Each row is where one point has got to under a steady rotation. How many steps took it there?
The counts run from 0 to 421.
[ 12  -7   2 -12  -3   8  21 -26 -35  -5 -16  10  18  -3 -21   6 -21   2
 -18  13  -7 -24  -4   3 -12 -36 -15  -4 -11  42 -10 -20  17   0   3  11
  27   1  -8 -24  14  -7  -4  53  25]
354
[-20  -9 -33 -12 -10   2   4 -36  -9 -38 -26  -1  -6  12  -2   7 -28  -1
  10 -16  15   1 -14   2 -28 -43 -17 -27 -12  22  15 -15 -10  20  -8  -2
   0   1  19   6   4 -33   2  22  -8]
266
[  6  12  23  16  22  14   2  -6 -10 -11  39 -25   9  24 -26 -31  35 -23
   0  -9  15  -5 -23  20 -11  10 -37   0 -32 -34   1  15   4  -9  -3 -12
  -6 -19 -17  -8  10   5  11 -29  14]
149
[-40   6 -32  26   8   6  -1  -9  11 -28 -15  -4   9  13 -16  19  -7 -19
  14  -6  13  11   0  15 -14 -17 -35 -16  -9  24  17 -20 -15  -2 -22 -16
 -30  21   1  -5 -11 -39  24  17   7]
25
[-11 -29 -15 -20 -25  30 -16  -2 -22 -20  13  12 -15  11  11  14  11 -22
   2  16  32  23  -5   1  -1 -50  -6  -3  -8  -4  28   2 -24  -3  16 -11
 -13   3   3   4  19 -37 -20  15 -13]
257
[-10  -9 -15  -6   5  -4  28 -21 -25  -7 -23  13  20   4 -25  15 -30   8
   3  10 -17 -23   8   8  -8 -33 -22 -12  -8  40 -13 -28  19   2  -4  17
  11   5  -2 -26   6 -12  -7  42  27]
348
[ -4 -22 -13  -9  -2  -2  16 -48 -25 -16 -14  -2  25   9 -17 -15 -29   5
   3 -15  -3 -17 -18  14 -18 -45 -21 -24 -11  21  -7 -15  -1  18   0  21
  29 -17   3  -9  17 -12  11  21  12]
124
[-22 -58 -15 -26 -17  16  -3  -8 -27 -13  25   2  -2   5 -12  -2  15 -10
   7  31  -7   8   8   6  -1 -48  -3   0  -7 -26   2  -2  -7  -1  25  17
 -10  -6 -10 -14  23 -15 -40   4  12]
110
[-30 -25 -22 -12  20 -13  25 -12 -13 -18  -7 -18  28   5 -31   4 -13   8
  10   1 -21 -12  13  13 -12 -13 -31 -21 -13  26  -7 -25  31   2  -7  14
  -4   7   2 -38  -7 -14  -8  19  37]
347
[  6  -3  18  -7  11   5  13 -12 -30  -9  38 -38  12  21 -19 -41  29 -21
  -1 -13  19  -9 -29  11 -13 -10 -38   1 -26 -20  -6  17  14 -13   1   3
   7 -22  -9 -26  13   7  -9 -16  13]
138
[-26 -19 -34   8   4   3  14 -18 -13 -17 -22  19  21   0 -29  23 -21  13
  16  16 -35  -6  24  18 -15 -27 -14 -16  -2  23 -17 -29   4  16  -3  20
  -6  16 -13 -22   4 -14  -3  31  25]
337
[-15  10  25 -10   8 -17  14  21 -27 -31  -6   1  12  10 -34   6  -9  -3
  -2 -23 -16 -25  -8  19 -14  28  -5  -2 -20  13  -9 -22  44  10 -21 -21
   5   0  19 -22   7   9  14  28  32]
216
[-17  -6 -43   7  38 -10  31  13 -15 -17   2  -8  -1  20 -22  13   1  20
   8  14 -10   3  38  23 -11   7 -17 -29 -29 -17  23  -5  25   1 -18  -6
 -28   5   5 -16 -11 -24  -7   0  12]
188
[ -8 -29  -2 -27   4  -4  18 -16 -33 -10  32 -34  12  19 -18 -30  16  -9
  -2   0   8  -8 -19  12  -3 -32 -30  -8 -25 -12   3  12  13  -9  14  13
   4 -20  -4 -30  14  -4 -23 -18  16]
127
[ 32  42  17  34   0  41 -12 -18  -8 -15 -10  25 -12   8 -23  -1  -9   8
  14  -7 -20 -10 -18   2 -34 -13   4  14 -18  -8 -34 -18 -13  17  -2 -10
 -18  -1 -15  17  15  14  13  21  -4]
305
[-33 -19  13   7  -4  -5 -21  13  13 -42  17  -5  -5  12 -36  -5  28 -10
  23   5 -36  -4   2  13 -21  18  14   2  -8 -30 -11 -27  18   5 -11 -18
 -41  -7  -2  11   9  26  -2  -5  19]
84
[ 17  12  38 -17  -8  24  -2  22 -46  -3  -3  34  -5  -1 -24  19  -5 -10
 -16   5   3 -21  -7   6 -10   3  10  17 -23  10 -13 -19  20  13   1 -23
  21  -7   3  -9  29   2  -9  50   8]
218
[-30  -1  12  39  12  -3  -2  -4  23 -32  10 -13  22  12 -25  -1  28 -44
  -9  -8   2  -3 -20  25 -11   8 -31  -7 -13  -7  15 -12   6 -10 -32 -31
  -9 -12   1  11  -4   0  34   4  21]
385
[ 25  12   8 -23   2  20   8 -11 -25 -26  24 -24 -31  34  -4 -31  19   3
  -2  -7  26   2 -25  -6 -26 -21 -10   1 -48 -24  11  12  10  -7   6   9
 -20 -12   3  -7   9   2 -27 -18  -3]
285
[-14  17 -24  61  26  14   7 -11  11 -18  -1  11  12  12 -25  10   3  -7
   8  -8 -10   4  12  33 -23   5 -32 -15  -9 -12  -5  -8 -11   8 -30 -15
 -21   4 -15  20  -4 -17  40  -3   8]
167
[ 24  30  16  33   9  19   2 -34 -19 -14  -4   1  22   7 -18 -18 -11 -12
  -5 -28   3 -19 -37  19 -27 -15 -27  -3 -15  10 -20  -7 -11  16 -14  -7
  20 -17 -14   1  12   3  35  18   8]
146
[-13  10 -24 -15   5 -12  19 -26  -5 -42 -11 -30  -9  28  -7 -17 -25  10
  11 -31  17  -5 -21   1 -29 -17 -21 -31 -28  13  17 -12  18  13  -7   6
 -19  -4  29   3  -4 -16   4 -13   2]
276
[  6  -2  30 -11   5   9  15   5 -30  -5  32 -27  12  10 -28 -13  30 -36
 -22  14  17 -18 -20   0   4 -11 -29  15 -27  -6   2   2  21 -20   5  -4
   0 -11  -6 -28  12   6 -27  16  25]
367
[  3 -28 -22   6   5  22   3  -1  -6 -19  17   6 -20   4  -6  18  28 -24
 -15  34  14  18  19  16  -1 -27  -6  -6 -27 -41  37  11 -13  -9  -2 -20
 -24 -20  -3  26   8 -20 -13   1 -12]
405
[-37   6  28   4   0 -13  -9  20  -9 -31  -3   5  15   3 -41   9  -4 -22
  14 -23  -8 -11 -18  22 -12  35  -7  -2  -8   6  -7 -24  21  17 -20 -35
   2   2  12  -4  14   7  22  25  19]
227
[ -9  26  15  30 -14  39 -20  -4 -15  -5   0  31  12  -3 -19  12  -1 -29
  14  -5  22   9 -19   7  -8 -22 -24  21   5  22 -13 -13 -32   9  -5 -24
  -1  16 -12   3  13 -23  19  39   4]
10
[ 20  16  39  22  -7  23  -1 -20  -9 -12  -4  14  17  -6 -14  10   3 -31
 -21  -1  10 -22 -29   2 -12 -22 -19   6 -10  18  -7 -11  -5  -4 -15 -23
  21 -20 -12   5  16   1  17  44  11]
376
[-21   6 -38  47  36   5  10  -3   6 -18   3   3   5  13 -21  16  12   0
  11  -1 -14  13  22  35 -17   9 -27 -20 -19 -23   7  -7  -5   8 -23 -16
 -26   0 -10   3 -11 -19  30 -11   5]
172
[ -7 -27 -12 -28   2  16  15   1 -37  -1  25  -7   2  12 -23   2  21   0
  -3  39   0  -5  18   1   4 -37 -14   3 -19  -4  -1   0  17 -12  18  18
  -7   5 -19 -39   6 -14 -43  11  25]
345
[ 45  40  22  21  -4  43 -14 -17 -17 -15   0  21 -23  17 -19  -7   2   9
   3  -8  -7 -11 -17  -5 -33 -18   8  19 -19 -11 -28  -7 -12  11   6  -4
 -11  -7 -11  18  18  17  -4   9  -5]
300
[ 11 -23 -24 -15   7  17  15   3 -24 -20  17  -4 -27  19   3   9  20   2
 -14  28   8  12  22   5 -14 -28   4 -22 -42 -41  40  14   5  -4   5  -5
 -20 -16   4  11   7 -15 -22   0  -9]
416
